One turning vector, and how many steps it has turned:
The counts run from 0 to 248.
[  6  11 -25 -24 -16  -2  26   9   6   2 -13  10  -9  12 -17  -3 -10 -14
  32 -20 -16  13  27  29 -23   0  -4   6   3  -4 -15   7  41  -2   9   0
 -21  20   9 -27   0 -38  35 -22  -7 -22  13  18  23 -22 -23  -8  -8   7
  12 -75  28   4   5  11  13   1 -41 -24 -30   9  -1 -18]
165
[-37  -9 -20 -23 -16  -4  29  12  25  15  -3  -5  28   9 -10  26  -3   4
  22 -32   0  -8   3  13 -25 -20 -17   9 -15   6  -2  19  17   0  11 -14
 -21  14 -13 -22  18 -44   0 -35   1 -49   9 -11   2 -14   5  12 -10   9
  22 -30  15  17  18 -26  34 -25 -29 -44 -29   4 -12 -29]
89
[-17   7 -42 -13  -6 -12  28   0  -6   8  -2  10 -23  14 -29   3   0 -19
  13  -6  -3  37  30  20 -10  10 -12  17   7 -12  -6  16  24 -18  25   2
 -13  28  -3 -23  -2 -35  21  -3   9 -42   7  -3  28  -8   3   8   8   0
  20 -53  10  20   6   9   8  -7 -32 -43 -48  -4  13 -12]
197
[-35   8 -36 -12  -1  -6  29   3  -3   8   1   3 -13   4 -19  19 -13 -12
  30 -22   3  31  25   8 -17  12 -26  -9  -1  -2 -21  12  31 -29  16 -11
 -28  23 -10 -36  16 -32  -2 -20  20 -42  15  -2  17  -4  -6  10   8   6
  27 -30  18   2  17   3  22  -6 -21 -45 -50   4  -4 -15]
54
[-36   8 -32 -11  -5 -20  16  10   4  11  13  -1 -17  12 -14  19 -13  -9
  -1  -6  15  39  23  10 -26 -14 -22  24   6 -18  -5  21   6  -6  32 -13
  -3  41  -4 -21   0 -38  16 -11   9 -58   9   1   7   8   6   4  16   5
  11 -40  28  20  18   3   3   0 -42 -28 -33  -7  -1 -19]
51
[-15  21 -30 -21   1   2  30  10   4  18  12  -4 -14  -5 -26  15 -20  -1
   6 -18   5  17  26  20 -25 -13   0  12  -4  -2   1  -4  33 -16  22   6
 -22  43 -21 -28  -7 -25  17 -19  31 -41  26  19  22   6  -8   3   9  -3
   8 -45  20  -2  -3   8  17   2 -21 -17 -56 -10  -6 -17]
34
[-13  12 -49 -29  -6  10  44  -1   3  28 -15   3 -13  -4 -15  10 -25 -10
  28 -26   0  -3  32  18  -6   7 -12   0  -6   9 -16  20  30 -11  13   1
 -29  29  -1 -41  17 -27  28 -19  23 -48  11   7  34 -15   2   3  -8   6
   3 -43  13  -2   9  12  16  -9 -13 -44 -48 -10 -12 -18]
200
[-22   6  -9 -15 -21 -22  -3  15  24  26  -7  -9   7  12  -7  12 -21  -5
  42 -20  -3 -20  -1  32 -43 -26  -9   8  -9  10  -3  -5  15  -7  13  -4
 -20  34 -13  -3   7 -15  16 -21   8 -17  16 -11  10 -29 -21   4 -29  -7
  28 -53  20  -7  -1  -1  31 -17 -42 -38 -49  14 -10 -15]
115
[  0  18 -28 -21   3  -6  23   3 -12  -6  -8  14 -17  18 -26  -2 -20 -17
   1 -12   5  16   7  15   0   8  -8  19  -6  -1  -5  18  24 -15  47  17
 -10  39 -18 -37   5 -29   3 -14  18 -37  18   9  26  -4   5   7   3 -19
  14 -52   2   6  10   8  28   4 -33 -31 -44   3 -13 -26]
15
[ -4  15 -32 -30 -20  -9  12  -9   9 -10 -24  15 -17  35  -2  -2  -9 -12
  17 -14  -7 -11   4  16 -21  -1 -15  12   6   0 -25  28  24   4  23  -3
 -12  15  11 -27   2 -40  27 -32  -4 -20   7  15  11 -13 -29   0  -5  -2
   8 -73  28   2   8  11  19   3 -58 -27 -21  17 -24 -23]
152
[  2  -2 -10 -13  -8 -10  21  12  10  15 -22  -1 -10  15 -12  -8 -23 -26
  23 -21  -8  17  15  36  -5   1 -12   3  -8 -12  -6  12  34   5   6   3
 -26  29  -5 -21  19 -34  22 -40 -16 -35  21  14  10  -9  -4   1   4 -16
   8 -62  24   1  -7   4   8   7 -30 -39 -24  15  -7 -32]
0
[-12   7 -38 -16   6 -14  29   7   9  29  -3  -8 -21  15 -20  20 -25  -5
   0 -12  14  14  20  13 -20 -16  -5  33   7 -12 -18  21  19  -1  22   8
 -14  36   7 -24  -8  -8  22 -22  24 -45  19  12  22  16   1   0  19 -15
   9 -45  12  12   2  -1  11  13 -28 -29 -41  -7 -15 -24]
194
[ -9   9 -33 -24   2 -23  15  15   1   1  -7 -10 -20   1 -28   1 -18  -3
  -5 -16  -5  22  25  17 -25 -17  -7  30  -6  -9 -13   7  14 -19  23  16
 -18  33 -19 -23   1 -24  26 -13   2 -37  28   1  29   9  -8 -14   9 -21
  19 -66  33  13   0  13   7  -2 -43 -10 -45  -6  -1 -23]
176
[-18   4 -45  -8 -16   5  23   4  16  15  -1  13 -30   1 -12   7  -2   9
  13  -9  -6  23  26  25 -22  -9 -12  -1  -5  -9 -21   9  34  -1  13  -4
 -20  17  -6 -33  19 -37  30 -30  -1 -47  18  18  17 -15 -12  15  -9  -2
 -12 -48  42   9   6  19   0  -6 -30 -34 -41  -2   8 -19]
31
[ -3   5 -28 -21  -3 -18   8  15  -5   3  -6  -1 -23  15 -18  -1 -17  -3
   5 -16 -10  29  14  15  -7  -1  -4  17   1  -5  -8  17  30 -20  33  17
 -22  29 -12 -22   1 -28  18 -12 -10 -30  27   0  26   1 -20 -12   9 -10
  19 -62  33  21  14  25  16   6 -39 -20 -34   5  -4 -27]
175
[-13  14 -37 -26 -10  11  36 -11  12  20  -5  11 -19   3  -7   5 -16  -7
  27 -21   2   3   5  25 -22  -3  -7   8  -5   3  -1   3  16  11  21   7
  -9  45 -14 -41  18 -31  32 -18  28 -44  13  22  21 -12   0  12 -13   1
  -1 -49  11   0  -6  15   5 -10 -13 -29 -51 -10 -26 -19]
26
[-22   5 -30 -27  -2  17  32  -6  -5  -9   4  18  -6   4 -18  15  -3  -6
   9 -19  -3  34  14   7 -17  -4 -10  18   2  -7   3  17  29 -11  31   5
   0  37 -11 -32  -3 -45  19 -14  14 -48   4   7  13   4   3  14  16   7
  18 -55  21  26  20  11  15   6 -36 -31 -33  -8  -5 -15]
37
[-18  15 -16 -34 -21 -16  -3  -8   7 -17 -11  -9  13  22   0  11 -10 -19
  13 -24  -8  -2 -10  19 -24 -11  -7  27   5  -5   0  10   6   4  17  14
  -7  42  -5  -7   8 -34  14  -4 -11 -38   7  12  -9  -4  -6  -3   1   3
  25 -70  19  14   8  -5  21   0 -58 -15 -21   1 -15 -23]
131
[-31   6 -38  -9 -23  -8  15   5  27  14  -5   2   2   1  -5  21 -17  -3
  31 -24  13  -9   4  22 -23 -12 -14 -13 -17  17 -26   6  15  -8  17 -15
 -17  39  -8 -30  23 -20  11 -23  31 -52  13   0   9 -34  -2   9 -21   4
  12 -28   9 -23   5  -6  17 -20 -23 -46 -50  -9 -16 -18]
240
[  9  17 -13 -22  -7 -23   4  11  -3  -9  -5  -7 -13  12 -27  -3 -30 -30
  12 -18  -1  28  18  21  -9  -9 -11   9  -4  -6  -5   6  13 -20  33  25
 -13  43 -19 -12   5 -17  10  -4   0 -35  22   2  24  -5   6  -9  14 -15
  28 -68  21   2  -5   2  24   2 -47 -25 -40  -5  -1 -18]
2
[-35   1 -28 -15 -20   4  22  10   5  20  -2   4  11   1 -11  24  -2   6
  37 -24   0   6   9  11 -34  -3 -13  -6 -13  18  -2  11  31 -23  13   1
 -14  32  -4 -17   7 -33  -1 -19  21 -36   3 -20   3 -20  -9  15 -10  19
  26 -37  21  17  24   0  28 -30 -34 -48 -52  -5  -3 -17]
76
[-34  17 -22 -22 -24 -15  16  10   1   4  -6 -10  26  21  -8  14 -14 -12
  33 -22 -10 -23   2  15 -10   5 -18   1  -8  19 -14   4  27  -5  20  -4
 -18  14  -7 -16  15 -34  -3 -29   9 -35  15  -8  -1 -25 -19   6 -14   0
  29 -35   0 -11  16 -20  35 -13 -25 -54 -41  14 -15 -25]
107
[-44  19 -26 -22 -23 -31   8   2  21  -9 -12   2   9  33   5  42   1  -8
  15 -25   3  -1 -14   9 -23  -6 -14  12   7  11 -35  30  13  -4  27 -14
  -5  19  -5 -23   9 -35  10 -16   8 -41   1  -7  -9 -23  -9   3  -6  15
  27 -45  24   8  20  -5  27  -4 -45 -38 -23   6 -20 -17]
99
[  7  17 -29 -26  -3  -3  22  -7  -2   1   1  -6 -22  14 -20   6 -20 -11
  12 -11   4  11  24  25 -17 -23  -8  14   9 -10 -11  19  33 -16  28   8
  -8  47  14 -29  -8 -24  22 -19   9 -35  20  28  22   8  -8  -7  17  -7
   4 -60  23 -14   4   9  20  20 -55 -31 -38 -12 -13 -16]
20
[-14   6 -20 -24 -11 -37 -11  15  -4 -14 -21 -10  -4  21  -8   7 -23 -12
  16 -22  -6   7  -3  22 -20   3 -14   8  -5   7 -13  10  19 -20  28  17
 -13  35 -16 -13   5 -24   7 -11  -8 -17  16  -2   9 -11 -17 -11  -7 -10
  34 -62  25  -1  10  14  27   2 -61 -28 -27  13 -11 -17]
135
[-38   3 -35  -7 -12 -18  12  14  19  25  -9 -12   1   9  -7  29 -19   1
  25 -23  11  18  21  20 -27 -24  -8   5  -7   7 -28   8  12  -4  10 -12
 -29  36 -11 -22  25 -23  21 -14   6 -64  14  16   6  -5   5   1  -5  -3
   6 -27  32 -10  -7   4   3 -10 -21 -36 -42  -1  -7 -18]
226
[-26 -10 -28   2  -9  -6  18   9  22  22   0   3   2   8 -13  22  -5  -9
  42 -21  10  24  20  29 -16 -14 -26 -10 -10 -15 -20  14  22 -17  16 -20
 -12  18   3 -16  16 -35   4 -22  -1 -45   4 -13  14 -16   5  16  -6   9
  13 -34  16   8  14  -4  31 -24 -43 -57 -43   6   2 -17]
236
[-46  18 -27 -17 -18 -20  19   7  -7  21  13 -16  -2   7 -12  46  -7  -8
  17 -13  -1  15  18   8 -33 -28  -6  10   4   7 -23  11  32 -30  21  -4
 -15  43   5 -18  -9 -20  12  -6  23 -43   7  -6   6  -1 -16  -5  16  24
  16 -45  19  -7  19  -7  23   9 -27 -42 -41  -9   2  -9]
73
[ -7  28 -26 -29 -11 -10  26 -11   5  11 -10  -4  -3   9 -15  -7 -29 -12
  16  -8 -13 -20  16  28 -20   3  -9  29  -6   4   1 -13  12  11  16   6
 -24  33  -9 -26  12 -41  33 -16  13 -39  15  18  18 -12 -11  -2  -6 -17
   5 -69  10  -4  -1  -5  10   8 -25  -3 -41   2 -24 -22]
159
[-10  27 -19 -27 -23 -28  12   4   5 -21 -22   2   5  27  -7   7  -8 -13
   9 -20 -11   6 -11  19  -6  14 -12  27   4  10 -16  22  19   1  16  -6
 -14  23 -16 -26   3 -50  12 -26  12 -23   4   7  -1 -23 -13  -3 -12 -12
  23 -64  18   5   2   0  36  11 -32 -27 -29  16 -21 -34]
139
[-17  -8 -36 -15   4   3  29  11  24  23  -2  16  -2   5 -10  18  -1  11
  19 -18  19  24  13  12 -26  -3 -21   6 -10 -11 -18  29  18  -4  25  -6
 -16  20 -11 -35  12 -40  12 -38  10 -49  15   6  14  -5   4  19   0  -2
   1 -27  27  24  14   5  18 -12 -31 -37 -42   8 -20 -38]
49
[-23  15 -43 -19  -5 -10  15  -5  10  14  10  -3 -10  23  -4  37 -19   1
  15 -13  16  14  16  -1 -24 -20 -21  14   8  -1 -26  31  16 -24  28   1
  -6  52  15 -31  -7  -8  14 -13  23 -51   9  12  10  12  -7  -3  13   7
  14 -34  26   4  18  -1  17   4 -39 -34 -33  -8 -15 -15]
60
[ -7  19 -10 -23 -11 -32   3   5   3 -12  -5  -4  -2  33 -23  -3 -17 -33
  21 -10  -8  12  10  26 -18  -2 -24  19   5 -16  -5   7  14   0  22  -1
  -6  33  12 -11   3 -44  21 -13  -9 -30  14  -5  10  -6  -7   4   3 -10
  28 -74  16   9   5  -1  20   3 -70 -23 -29  15  -1 -16]
144
[-28  17 -41 -22 -16   2  30  -6   5   2   3  11  -7  22  -4  33  -2  -4
   4 -15  13  14   8   1 -18  -7 -22  10  10   5 -32  30  27 -18  23 -12
  -3  29  16 -34   6 -26   8 -18  14 -45  -1   7  -3   0  -8   7   8  18
  14 -34  25  11  24   9  15   4 -35 -46 -32  -2 -16 -16]
59
[-21   0 -41 -14 -24 -10  15   2 -11  18  -6  12 -25  18  -8  32  -5  -2
  11 -16  -6  27  11  19 -20 -10   0   7  12   0 -27  28  36  -7  30   3
 -15  41   5 -31 -10 -21  23  -6  17 -40   8   5  14  -1  -6   4  16  15
   7 -45  24   4  13  27   5   9 -26 -45 -40  -8  -2 -19]
206
[-23   1 -30 -26 -13   8  26   8  11  31  -6  -8   6  -1  -5  23 -23   4
  22 -32  10  12   3   8 -23 -22  -2  21 -14   6  -6  22  11  -5  20   7
 -16  53 -16 -26   7 -17  11 -13  24 -59  13  12  16   4  21   7  10   3
  18 -34  20   5   7  -3  21 -12 -16 -36 -48 -18 -28 -16]
221
[-41  15 -18 -13 -20 -24   7   1  24  15   5 -24  22   5  -1  32 -25 -12
  26 -18   7  -1  14  14 -34 -29 -14  10  -5   3 -13   9   2   1  -1 -10
 -22  44   0 -10  19 -28  11 -11  10 -60   9   7  -8   4   0  -5   9   6
  18 -41  28   1   4 -21  12 -12 -47 -27 -28   2  -6 -10]
92
[ -9   9 -27 -14  -5 -16  23   6  -6  -3 -16   5 -25  19 -21  -1 -17 -21
  17 -21   0  19   5  30  -6  18 -14   5  -6   4 -15  14  25  -4  36   4
 -19  23 -24 -38  11 -40  16 -23  17 -34  17   4  25 -17  -1  13 -14 -21
  10 -55   9  -1   8   6  17   1 -22 -44 -50  11 -17 -24]
14
[  3 -11 -28 -31   4  12  35   0  25  29 -14   6  -5   1 -14  -3 -21   0
  26 -28   9   4  17  19  -8  -4 -13  19  -5 -13  -3  18  21   3   9  11
 -24  23  -9 -19   8 -42  14 -32  -2 -43   9  17  26  -2  12   5   1 -10
  16 -52  25  25  12   4  20 -12 -36 -25 -35   2 -21 -25]
182
[-24   7 -24 -24 -23 -16  11   4  12  17  -4  -4  23  25  -1   7 -19  -1
  24 -24 -18 -26  -8  23 -24  -5  -4   7 -12  18  -8   7  21  15  16  -5
 -26  20 -14 -13  28 -37  18 -30  -1 -35  16   2  -3 -15 -16   1 -19  -6
  -3 -48  21  -8  -2  -6  27  -2 -29 -35 -30  19 -27 -35]
120
[  2  14 -27 -38 -13 -13  33   7   1  -6 -16  11 -17  17 -28  12  -6  -9
   1 -28  -6  26  19  10 -13  24 -10  27   1   8 -16  16  34 -10   8   0
 -23  27  -7 -38 -10 -49  20 -20  16 -36   9  10  16  -8   0  -2   6   3
  23 -64  20  18   8   6  16   8 -22 -29 -36  -2 -10 -15]
179
[-17   0 -36 -15  -6  -1  20  14  20  20  -4  -7  -2 -15 -25  14 -14   7
  14 -21   9  20  43  22 -31 -39  -4   4 -13   1  -3  -1  23 -17   4  -3
 -19  35  -6 -11   7 -29  19  -8  11 -55  11   0  25  -1  12  -5   4   9
  10 -43  29   2   6   3  12 -23 -31 -35 -46 -19  12  -3]
217
